Rows are one point carried round by a steady rotation, each followed by how many steps it has turned.
The counts run from 0 to 354.
[131 163 124 120 187 119 197 156 170 140 101 114 116 149 149 133 100 152
 107 110 130 135 151 141  94 152 163  85 110 159 113  61 176 136 136 127
 141 149 128 138 104 131  87 134 167  99  93 127 122  88 148 165 135 129
 154 162 154 139 148 145 106  97 107  94  92 150  96 144 156 152] -> 128
[131 161 125 104 170 113 185 131 138 161  69 107 141 143 137 135 130 164
 102  99 143 147 120 102 121 103 142  90 107 148 120  77 155 166 142  90
 152 169 132 128  88 166 114 143 183  87  82  80 129 131 124 144 147 126
 111 160 138 147 122 128 122  94 106  93  90 110 138 149 116 119] -> 74
[145 135 178  84 140 127 142 155 136 141 103 107 112 118 127 142 164 139
  66 122 128 144 181  71 133 146 126 109 136 160 129 129 158  94 156 113
 107 135 174 138 121 132 101 170 172 107 138 129 100  95 116 186 121 123
 142 147 118 148 141 132 128  71 111 104  96 169  60 128 122 106] -> 271
[156 113 117  96 157 129 164 147 169 135  89 115 143 141 153 166 122 151
 128  96 107  95 168 134 107 142 152  95 116 155 130  80 157 173 130  89
 152 140 156 134 114 128  94  97 153 113  94 102 125 108 113 189 129 175
 136 157 136 149 139 171 120  98 126  83  51 125 112 138 156 165] -> 29
[128 152 110 123 175 119 141 150 172 125 101 106 131 110 146 129 102 163
 119  85 125 117 164 111 117 154 168  80 120 171 123  60 170 137 117 104
 142 123 118 138 143 103 110 146 139 116  94 122 118  91 121 185 126 136
 155 145 154 139 121 149  94  92 106  88  66 147  59 143 169 117] -> 233
[115 103 173 112 112 123 182 155 100 126  88 112 158 103 148 160 153 162
 112 100 149 148 125  61 131 122 125 116 110 152 144 130 160 155 117  96
  99 126 143 117 123  96 131 143 183 101 124  82 134 129  74 211 129 165
  89 126 144 117  93 114 145  77 127 109  95 130 107 130 118 119] -> 156
[131 148 124  97 147 132 137 157 158 135  80 112 116 109 162 148 141 145
 128 129 110 144 171 113 104 184 164  99 115 151  98  89 165 146 142 105
 132 145 161 148 115 147 109 166 152 101  93 119  83  98 124 186 116 118
 172 141 140 158 154 139 128  79  87  80  83 127  97 140 146 128] -> 237
[111 134 156 110 111 117 180 152 104 106 100 104 132 119 171 129 122 152
  85 135 145 165 169  93 116 158 135  86 110 155 123 112 158  77 132 121
 111 137 150 141 124 131 146 181 191  75 121 106 118 105 121 189 118 152
 109 120 149 121 124 128 148  78 105 104  92 149  80 102 119  97] -> 1
[165 122 157 103 149 116 178 171 133 121 125 115 116 100 166 107 136 150
  70  97 124 141 153 105 127 109 140 116 142 132 152  78 157 108 125 125
 103 117 167 119 148  88 110 119 146 119 159 129 122  81 100 210 117 155
 148 141 151 133 112 133 133  79 137  82  99 151  50 137 142 137] -> 46
[115 140 154 123 133 133 197 165 139 136 110 139 123 133 150 123 123 177
 108  77 143 141 122  80 137 123 130 110 171 163 150  95 179 113 114 125
 102 115 159 153 142  99 105 164 168  95 128 122 107 103  87 185 142 168
 111 160 154 125 103 109 141 102  92 112 102 138  75 117 143 101] -> 264
[122 128 135 108 133 111 150 122 124 105  71 102 139 126 128 137 120 166
  91  97 154 113 148  82 123 114 131  89 107 192  83 104 168 114 132  90
 133 135 131 138 116 109 101 169 164  88  88  89 126 114 122 197 113 152
  67 105 129 117 105 141 116 122 137 119  69 161  87 110 131 109] -> 3
[144 117 129  81 132  84 143 156 121 111  68  98 131 130 151 161 146 131
  69 127 141 122 183 119 123 139 123  89  85 130 113  87 151 134 163 121
 158 161 153 120 123 117 115 117 150  90  90  99 123 143 147 175 106 148
 132 128 122 127 109 154 126  92 159  86  71 157 101 144 108 133] -> 119
[123 135 132 115 141 103 180 164 119 123  78 117 148 116 136 193 156 162
 123 107 137 137 150  86 116 172 131  94  99 146 116 110 137 168 152 101
 136 164 135 135 103 129 124 157 189  91  72 110 129 135 112 180 117 148
 117 140 152 146 116 149 122 100 125  97  98 115 130 169 119 123] -> 344
[120 169 140 107 147 127 144 136 142 128  98  94 110 104 135 150 133 174
 103 133 140 151 169  77 136 164 133 104 122 181  93  79 141 100 140  79
 112 149 142 130 138 109 112 175 141  99 105 143 116 108 137 181 112 121
 147 128 135 134 108 126 115  77 133  76  96 116  56 127 130  74] -> 68
[116 141 125 119 147 126 164 134 147 115  94 124 120 148 136 137 107 165
 115 118 143 141 155  85 113 134 132  92 106 196  91  97 160  93 147 136
 108 135 129 140 122  87 104 167 168  94 111 118 127  97 112 200 114 150
 124 129 155 120 119 157 108 123 125 114  68 160  52 119 146  94] -> 4
[164 127 155 104 173 114 201 159 157 146 112 121 160 119 150 137 130 169
 115  93 135 111 146 106 126 103 131 117 129 105 155  65 159 173 132  97
 130 129 151 122 117  98 113 108 148 116 135 102 127 120  78 204 141 173
 100 178 149 131  82 121 131 116 154 110  91 116  92 153 138 135] -> 145
[142 157 128 109 197 126 138 133 169 164 104 117 118 129 132 145 135 153
 120 115 115 111 163  98 107 136 159 106 150 162 128  76 158 153 139  61
 120 137 157 141 118 134  79 146 137 122 107 137 126 106 107 179 147 127
 153 177 134 154 126 120  99 100 127  79  78 111  60 159 140  99] -> 353
[157 111 131  88 153 110 141 187 121 117  83 106 133 124 138 168 169 129
  87  96 109  96 172  83 119 129 129 102 115 137 137 103 137 161 165 109
 130 123 158 112 113 121  80 109 163 126 109 103 130 117  93 216  97 160
 114 142 118 137 117 151 117  90 155 114  68 179  99 149 152 131] -> 322
[137 133 176 115 177 136 179 164 161 151 103 145 126 152 103 111 144 167
 130 114 132 136 142  94  81 106 129  98 111 133 140 102 186 134 155 114
 129 105 159 123  80 141 103 130 176 123 108  96 118 101  95 188 135 123
 120 173 128 139 124 100 130 108 124 124  77 173  91 156 129 154] -> 41
[118 152 132 111 133  89 207 159 114 111  91  84 152 110 168 160 125 154
  97 138 154 161 154  91 104 154 121  69  89 126  91  82 146 133 128 116
 131 162 139 138 123 107 151 142 150  74 112  99 135 127 108 171 114 158
 130 127 167 109 102 133 140 105 137  93 102 115 102 122 128 107] -> 122
[129 102 163 121 133 116 186 157 148 106  92 123 138 129 147 182 133 185
 106 114 125 119 155  84 138 120 137 105 125 146 108 105 153 146 150  93
 104 135 157 138 113  75 108 113 159 100 112 110 121 139  85 207 107 181
 108 138 128 125  89 134 164  96 154  99  97 128 102 125 121 124] -> 36
[143  89 145  74 113 116 161 154 104 124  87  92 138 116 149 130 157 129
  70 112 120 117 157  95 136 102 107  96 138 144 141  94 141 125 119  92
 110 138 172 118 125 127 112 113 159  92 134  88 137 124 108 194 109 172
  89 143 112 120 120 129 133  99 120  98  69 133  75  95 115 123] -> 100
[136 149 114 117 180 121 161 128 153 130  86 103 137 168 129 138 135 162
  93 111 139 118 180  98 101 154 155  77  94 175 117 102 163 127 164 128
 155 137 130 129 106 152 100 166 153  82  97  99 136  87 115 171 133 139
  99 164 146 160 140 153  79 123 132 145  74 144  81 143 156 140] -> 7
[ 99 117 174 113 135 150 148 156 142 142 105 146 104 108 141 147 141 156
 137 132 113 161 155  88 128 138 115 123 133 187 133 105 163 130 134  90
  90 115 154 122 123 114  88 137 176 110 132 123 117  95 111 211 136 144
 167 152 130 124 118 139 129  52 114  93  84 135  70 144 132 115] -> 256
[123 162 148 128 154 121 192 159 179 120 106 129 107 148 128 148  82 180
 125 121 130 135 162  93 112 130 141  97 127 160 101  63 158 131 141  75
 104 128 138 162 105 107  83 162 135  96 109 120 107 121 110 163 141 143
 151 164 138 136 117 137 131 125 114  96  95 130  81 130 136  96] -> 297
[154 101 145 103 157 113 190 159 141 132 102  94 159 129 150 116 149 159
  95  87 132 109 150 103  96 119 140  87 124 127 141  95 162 146 133 115
 121 104 184 150 113 123 114 112 147 106 125  91 126 122  80 197 112 176
  68 152 145 142 109 106 135 126 144 118  93 153  82 124 155 153] -> 318
[118 133 142  98 156 118 162 148 149 121  66 114 120 139 111 159 149 172
 137 118 128 130 155  93 118 155 138  89  91 177  87 112 145 162 162  88
 126 144 142 128  99 126  85 158 175  96  57 113 115 136 134 174 118 119
 131 145 138 158 129 130 117  93 121  93  89 153 112 163 132 115] -> 345
[151 152 128  99 193 135 176 137 183 153  91 123 133 150 136 147 116 164
 106 124 133 106 167 112  95 114 141  93 114 139 122  65 153 151 134  88
 136 142 142 137  91 118  71 110 130  89 111  93 140 107 135 177 149 145
 133 195 130 169 125 148 102 114 133 116  84 135  75 144 148 147] -> 300
[129 162 133 114 165 136 169 131 157 143  84 122 117 154 121 109 126 145
  77 121 146 154 141  98 136 126 135  88 129 169  95  70 161  92 141 128
 133 159 131 125 129 128  99 154 159  89  99 115 133  86 146 146 145 120
 135 137 134 151 141 153 104  95  94  89  84 171  73 116 145 122] -> 282
[111 160 169 112 139 110 178 143 113 120  92 114 124 115 148 138 132 147
 103 146 164 156 168  60 132 142 130  98 118 144 114 104 155  80 152 117
  94 143 135 118 152  98 127 159 150  93 153 123 136  96 116 184 122 145
 144 125 147 106  97 144 131  87 139 119  92 144  31 134 129 107] -> 275
[138 160 116  96 180 126 164 137 142 143  63 106 138 171 124 113 135 151
  60 102 151 130 149  87 125 104 136  83  98 180 122  69 161 130 151 122
 145 172 133 128 117 147  89 152 177  94  66  94 140 114 138 164 125 116
 105 137 124 128 100 136  92 110 108 111  76 175  91 129 132 130] -> 281
[108 109 162  91 115 140 187 149 109 130  72 144 121 121 146 157 151 135
 129 112 138 157 134  87 145 135 117 133 124 147 152 111 151 151 125 110
 109 143 139 103 133  96  95 108 192  81 130 111 120 124 100 198 125 167
 143 169 137 115 108 157 152  57 127  78 102 118  95 143 119 140] -> 257
[147 112 153  95 152 132 170 141 177 128  98 127 114 135 143 125 141 147
 133 123  92 116 164 135  87 152 163 107 134 137 119  89 159 142 132  98
 141 122 151 126 101 131  83 110 158  94 101 115  97  86 125 191 130 145
 160 173 142 152 166 166 134  97 127  90  74 139  80 136 150 169] -> 30
[167 129 141  99 160  98 158 147 127 143  86  74 157 126 133 122 157 152
  57  71 139 116 148  76 125 124 139  95 137 147 158  92 147 131 151 116
 136 147 169 138 119 146 116 154 159  94  99 103 129 111 100 167 116 145
  75 135 138 165 115 120 118 106 133 101  97 162 102 131 134 117] -> 164
[111 165 127 104 159 132 155 170 160 113  89 129  94 158 128 163 119 149
 113 159 118 154 160 104  97 152 135  92  88 164  81  81 145 131 149  98
 137 146 136 133 102 123  89 142 155  91  81 109 109 110 157 166 143 139
 174 161 130 115 142 141 132  79 103  62  89 139  95 143 118 121] -> 19
[119 178 111 122 152 105 209 142 136 152 100 102 136 146 168 140 114 147
 100  96 169 156 140  97 123 134 132  92 124 142 134  60 157 137 133 130
 134 166 108 138 129 120 130 158 155  83 122 116 146 103  98 150 147 164
  99 151 193 130 112 146 111 111 113 104  95  97  76 129 143 109] -> 178
